Each row has a name. Each piece below is followed by the name of the row it came from, unless a question asks for something else. Each question is about the rows just above it. Places in a row count from 1.

[36.3,-24.8,-28.9,24.7,-59.2,45.9,-34.3,-27.3,-40.9,-16.8] : U
[-16.3,37.9,88.4,-41.0,55.5,-7.9,52.7,17.0,-33.1,37.4] : A
[17.0,17.0,18.1,17.0,55.5,18.1,18.1,17.0,18.1,-41.1] : Q
[-41.2,18.2,44.3,-23.6,68.7,-46.1,51.4,-33.1,-16.7,-4.8] : M
[-16.3,37.9,-33.0,-41.0,18.1,-7.9,18.1,17.0,-33.1,37.4] : G
[88.4] is at row and place
A, 3
At which places does Q hold [17.0]?
1 2 4 8
Every place of [17.0] in A:
8
Shared by G and M:
[-33.1]
The one value in M and A:
[-33.1]
Row and place of [-41.2] in the named rows:
M, 1

[47.4,46.6,47.5,4.8,48.1,-0.1] : H
[-43.0,-42.7,-46.1,21.2,-45.7,58.2] : L
[-5.8,-5.8,-8.4,11.1,-7.5,40.4] : P
[37.3,36.4,40.1,-5.7,40.1,-17.1] : Z
[3.2,3.2,-5.8,-18.0,0.3,48.6] : F
[-43.0,14.4,-46.1,21.2,14.3,-19.7] : W
[7.5,7.0,14.3,82.6,12.3,-33.8] : V
Which value is in both P and F?
[-5.8]
At which places does W hold [-43.0]?
1
Shared by V and W:
[14.3]

[-29.3,16.9,-82.5,-72.3] : kam
[44.8,46.1,-16.3,-82.6] : balav
[-82.6,-82.5,20.3,44.6] : motev
[44.6] is at row and place
motev, 4
Row and place of [46.1] in the named rows:
balav, 2
Where in the named rows is [-29.3]?
kam, 1
Where in the named rows is [-16.3]?
balav, 3
Places of [-29.3] in row kam:
1
Shared by motev and balav:
[-82.6]
Row and place of [-72.3] in the named rows:
kam, 4

[22.0,-20.0,-9.8,36.1,2.1,85.4,-20.5,7.5,4.7,-46.2,21.7,-49.1,-9.1,-17.4,-56.0] -> kesef
[34.9,31.0,-10.9,-17.4,-8.3,55.3,82.5,35.3,21.9,10.1,-2.1,-23.1,28.7,-16.1,-75.0] -> bagaf
[31.0,-10.5,-13.0,-15.2,4.4,39.7,60.6,21.9,-24.8,-12.4,36.2,-32.0,32.0,2.0,-56.6] -> vovog
[-6.7,-21.8,-9.3,18.3,18.2,-18.4,-33.6,-8.7,-34.7,-15.7,34.9,-21.5,3.5,37.5,22.6] -> nabom
[39.9,-30.8,16.8,-36.0,-12.0,-7.6,71.8,44.9,2.6,-56.3,37.0,27.0,-34.3,4.2,37.4] -> dogu
[-13.3,-79.5,-2.9,1.8,19.9,48.1,9.5,2.8,-20.0,5.2,18.9,19.0,85.4,-38.0,-75.1] -> gusum
[-13.3,-79.5,-2.9,1.8,19.9,-81.7,9.5,2.8,-20.0,5.2,18.9,19.0,85.4,-38.0,-75.1] -> Naba
[85.3,33.1,-18.4,71.0,1.5,-53.0,-13.0,56.8,17.7,25.2,15.9,38.8,8.2,17.8,53.1] -> zor
[-23.7,-9.7,19.4,-15.8,-11.9,-29.2,-33.4,-32.4,35.2,-16.0,-46.4,1.8,-31.2,-30.7,17.9] -> befa
[7.8,-28.3,-21.8,22.0,9.6,-24.4,-12.6,-7.0,8.2,-31.2,35.3,-51.7,0.8,2.7,-49.9] -> Pefav
[-27.6,-6.2,4.1,-26.0,2.4,-6.4,-1.2,-24.9,-33.3,36.9,-0.1,56.9,5.5,36.6,59.3] -> Vin
[-6.9,-38.5,8.5,-16.0,1.8,41.5,14.8,-53.9,-59.8,13.8,7.7,-1.4,8.6,27.7,-36.9] -> rogi
Which value is in both gusum and rogi?
[1.8]
Which value is in both rogi and Naba?
[1.8]
[18.3] is at row and place
nabom, 4

